The rows below come in pairs that one turn or mirror swaps. Which row does each named row swap with?
mimak: [ 19   4   1 -10  -2   1   7  -7   8  13  -4   4  -5   6 -13 -24  17   7]
Toras: [-14  21  19  -2   1   3  -7 -16   9   1  -9   2 -10  -8   2   5   5   7]
zumom: [  0 -15 -17   5  -2   7  -4 -16   8  12  -5   4 -14  -5  -6  -1   3   6]
lomu: [ -4  13  -5   8   0   7   4 -19   5  13  -6  22  -2  -8 -15 -22   5   9]
vutuk: [  3  -4  -2 -10   5  -4  -1 -12  -1   2 -24   1   7   1   0  -2  20  -3]
mifa: [-14   2   5   3   3   8  14 -10  11  21  -1   4   3   0  -7   8   7  12]
beko: [ -1  18  -3   0  -7  10   5 -12  11  20 -11   8   2 -10 -12 -15 -10   0]
kezur: [  6  18  -5  14  -3  -4  -1 -20   1   3  -7  18  -9   3   3  -1  17   6]
kesu: [ 20  10  14  -2   3   3  -8 -17   8  22  -9   3  -7  -5 -10   5   2  11]
Zoniv: [ -2   3   8   2  -4   5 -11  -3  14  18  11  -1  -5  -1   7   5   1  11]
zis: [  2  10   5  -6  -7  10 -17 -14  13  21  11  -2   2  -2  -6  -1  10   9]
patak: [ 14   5  -7  -9  -5   1   7   1   4   7 -27   3  -3   4   7  -6   8   5]
Vugo: [ 16 -15  -9  -2   2   7  -5 -22   2   6  -4   6   2  -6  -2 -12   6   8]
kede: [  6   3  -5   3 -11  15  10   0  19   7  -6  -4   2   0  -4  -9  -7   1]
girar: [ -5  20  25  -3   0   4   6  -4   9   3  -5   3 -10  -4  -4   4   8   7]
Sesek: [-17  27  -7  -5   2   3   2 -11  15   5  -7   3   5  -4 -13 -10  11  11]
rig: [ -2   1  -3  -4  -2  -7  -1 -16  -4  -3 -13   9 -14  10   8  -2  20   9]
sabel: [ -3   6  -9  -2   9  -2   0 -23   5  -7 -23   1  -5   2   5  -7  23   8]
Fiki: [ 16   5   6  -1   0  -6 -15  -9   9 -10 -11   3  -5   3 -15  -9  16   6]
mados: [-12  -2   5  -4   1   6   8  -5   7 -15  -6   2   6  -4  -4  -1   9   9]
rur: [ -9  11   6   0   0 -11   7 -17  13  15  -9   3 -13  -5 -17 -10  24  12]
dab: [ -8  11  -4   6  -7   4   5 -10   4   8 -17  14  -5  -6 -16 -15  -8   0]
fedil: [ -3  -9 -18  -2   1   6  -7 -14  11 -10  -6   0  -2  -9  -9  -7   8   7]
Deku: [  0   5   1 -14  16   9   5  -5   9   0   6 -11   0  -3   1  -8  17   9]
ruvom: [ 24   1   1  -6   4   0 -14  -3   2   9  -7  -2 -16  -1  -3 -14   7   1]
Gekor: [ -3   8   4  -4   2  -5 -10 -23  18   5 -30   2 -12   1   5  -1  13   9]
kesog: [  6  17  -4   3   2   0  14 -14  -3  10  -2  18 -13 -10   5 -13  10  13]
pafa: [ 13  -9  10  -6   2  -1  -4 -12   6   6  -5   0  18  -7  -2 -11   7   5]
Mas: [  3   1  -5   0 -10   6   2   9  12   8   2   1 -16   0 -12  -5  -5   8]
Kiba: [ 11   2  -4 -12   1   9   6   2  16   7   4 -12  -8  -5   4   3  10   8]
denem: [ 23  26  -6  -5   0   5  -4 -14   5  13  -8   3   6  -3  -5 -13   6   7]
vades: [-12   9   0   9  13   9  -2 -10   6   5   7   6 -12  -3  -5 -17  -6  14]
Bako: [-17  -3  -5  -1   4   8  -3 -10  12   7  -4   2  15  -5   1 -19   0   8]
mupo: [ 28  12  -5  -3   1   6  -1  -9  13  19  -6   1 -13   2  -8  -9  14   7]
Fimo: [ -1   2  -4 -18  10  -2  -9  -4   8  11  -4 -12  -9   5   4  -1  18   6]
sagi: [  3  16   7   0   2   3  10  -8  19  16 -17   0  -8   2  -5 -25  21  10]
Vefe: [ -1   3  -7  -4   3 -10  -1  -4 -11  14   0   4   0  -3   4 -14   1  -6]
mutap: [ 5 31 15  1  0  0  1 -2  3 13 -2  8  4 -1 -4 -9  4  7]
Rokab: [ -8  16  -7  -9  15  -4  -3 -17  -1   5 -25   3   1  -2  -1 -13   0   6]
pum: [  6  12   7  10  -8   7   6 -19  19  11  -6   8 -15  -8   4  -1  -5  16]
tofo: [ -4   0  -7 -10   1  -5 -21   3   1  13 -11   0 -11   0   7  -7   3   7]
beto: [-12   7  11   9  -5  -4  -3 -15  11  10 -27  16  -5  -2  -3 -11   0   8]
kop: [ -9  20  15   1   2  -5  11 -13  11  16  -4   0 -15   1   6   2  13  10]
dep: [-12   9   2   0  -2  12 -12  -4  16 -14  -4   2  -6   0  -2   3   9   6]
gorar: [ -2 -12  21  -7   2   1  -9  -8   5  14  -7   5  -6 -10  -4  -8  19   5]
Tafab: [-14   1  -5  -6   3   4  -2 -22  13   8 -10   2   2  -3  16 -16  -3   6]

rig pairs with mimak
fedil pairs with Kiba
kede pairs with dep
denem pairs with Gekor
Toras pairs with beko
Bako pairs with Zoniv

The rows below come in pairs that one turn or mirror swaps. Which row does each named row swap with?
kek: [-15  10  -5   1  14   6  -7  -1   2  16  12 -13   4 -12 -21   0   0   1
   7]
Bug: [  9  12  17   5  16 -12  12  11   4   0  -1  -1   2 -16   0   7   4  -9
  10]
mapez: [  2  13   7   5  13 -14  14  13   9   1  -8   7   2 -20   0  -2   6  -1
  14]
Zede: [ -3  16  12  14  10 -24  13   6  14   3  -1   8   4 -21  -3   0   0  -5
   7]
fim: [ -6  14  -4   6   9  14  -3  -2   7   8  10 -12   6 -18 -18   0  -7   2
   5]
tik: [-11   5   4   4   8   4 -15 -10  18  15   8  -7   1   6  -6 -12  14  -9
  -9]
Bog: [  2  19   9   6  12 -31   3   8  17  13  -3   5   3 -14  -3  -5  10  -5
  13]
zug: [-20  14 -11   2   6  -1  -8  -1   6  14   3  -7   6 -13 -19  -2  -9   0
   3]
Bipu: [  1  18   6  12   8 -23   4  19  19   6  -2   8   4 -14  -8  -4   2  -7
  15]
Tati: [ 13   1   0   1  13 -10  -5   0   7  12  -2   5  14   1  17  -9   1   2
  -4]
kap: [ -3  11  13   4   9 -24  13   8  12   7 -10   1   4  -9  -3  -3   6 -11
  16]
getoz: [  3   3  24   6  11 -14   8  11  15  10  -5   7   8 -16 -10   1   4  -9
  15]
Zano: [-18  11   0   7   5  -1 -10  -3  27  14  -2  -3  -1  -1 -15 -13   1  -6
  -9]
gen: [20  4 14  6 15 -7  0 -4  1 15  9  4 12 -9  9 -3 -7 -6 -1]
kas: [ -1   9  20   4   7 -17   5   9   3  -3  -4   3   0 -16   0  -5  10  -8
  14]
kegev: [-22   5   4   2   8  -3 -14  -3  18  14   4  -4  -1   1 -10 -11  15  -9
  -5]
fek: [-20   4   5   4   4  -3 -13  -4  23  12   2  -7   1   1  -8 -11  13  -8
  -7]
fedi: [  4  12  11   8   5 -23   3   7  21   4  -2   0   6 -19  -4  -1  14  -5
  19]
Viz: [-11  15   4   9   9  18  -3  -3   6   9   8  -4  -1 -15 -20  -2  -1  -2
   3]
Mudig: [ 16   6   6  -1  15  -7 -10  -3   0  12  12   4  16  -1  10  -7  -5   0
   1]
Buk: [ -8   6  -1  -3  12  13  -4  -4   1   9  12 -10   1 -11 -20   1  -1  -2
   4]
Kufip: [ -7   5  11   4   2  13  -6  -7  17   8   6  -2  -2   3 -15 -14  11  -7
  -4]
zimi: [-10  16  -9   4  13   9 -13  -2   3  12  12 -12   1 -13 -17  -3  -2   0
   7]
Zapad: [-14  17  -3  10   9   7   2   0   9  11   5 -10   2 -20 -21   2  -6  -3
   5]
dif: [ -2  15  15   6   7 -24  10  14  19   6  -6   5   4 -15  -7  -6   2  -7
  13]
kot: [-13  11   1  10   1   2  -8  -2  28  16  -2  -7  -2   3 -13 -15   8  -5
  -3]
mive: [-15   7   8  13   7   8  -7  -4  24  16   3  -4  -1   0 -14 -15   4  -7
  -9]
Zepe: [ 12   9   4   3  20 -12 -19  -1   9  19   4  10  20  -5   4  -8  -4   4
   4]
Kenal: [  1  18   5  12   5 -23   9   5  18   6 -10   9  -1 -15  -1  -7  -2  -1
  11]
guni: [ -2  14  15   6   6 -25   7  12  16   4  -7  -1   6 -11  -3  -2   5  -9
  18]
modu: [ 12  15   1   7  17 -21 -11   4  13  12  -2   3  10   1  14  -5   0  -2
  -5]
bez: [-18   8  -2   5   3  -2 -14  -5  16  20   0 -10   3   4 -13  -7   9  -6
  -5]
rin: [ 14   2   6   9  10  -7 -11  -6   7  11   9   4  18 -13  15  -4  -7  -3
   1]
Soge: [ -4  13  -3   9   8  16  -1  -1   7  13   6 -10   5 -15 -21  -2  -9   0
   3]
Tonud: [-11  12  -5   1  10   8  -3  -2   1  11  11 -12   2 -12 -21   5  -3   0
   8]
nobid: [ 20   6   4   4  13 -15  -4  -7   6  12  10  -1  14   3   8  -4   6   2
   0]
Zok: [16  0  8  4 13 -6 -9  3  0 11 15  5 15  1  9 -4 -1 -8  1]
zus: [-14   7  -2   2  11  12  -5  -3  -4  10  13  -9   3 -15 -13   2  -3  -2
   5]
nipup: [11 -5 14  2 13 -4 -5  1 10 14  4  5 15  3 13 -2  3 -4 -6]
dalop: [-17   2   8   9   3   5  -7  -2  22  13   1  -9  -4   0 -12 -11   4 -14
  -6]
zef: [ 15  -1   6  -2  11 -11  -3  -9  -5   8   7   3   8  -1  12  -3   3  -1
   5]
deze: [ 17  14   0   8   7 -13 -11   0   5  12  -4  -2  14  -2  11 -11  -9   3
   2]
beziz: [ 16  10   8   6  15  -5 -11  -3   3   7   9   5  16  -4  14  -7  -7   0
   4]
voruk: [-16   8   5  10   4   2 -10  -6  25  13   3  -2  -3   4 -10 -13   5  -7
 -10]
maki: [ 16  14   4   5  18  -4  -6  -7   1  10   6   8  13  -3  12 -10  -6   0
   3]
tas: [ -1  21   3   6  16 -17   4  16  17   9  -3   7   6 -20  -7   4   3   4
  16]

Bug pairs with modu
mapez pairs with Tati
mive pairs with kek
tas pairs with nipup
rin pairs with fedi
Bog pairs with gen

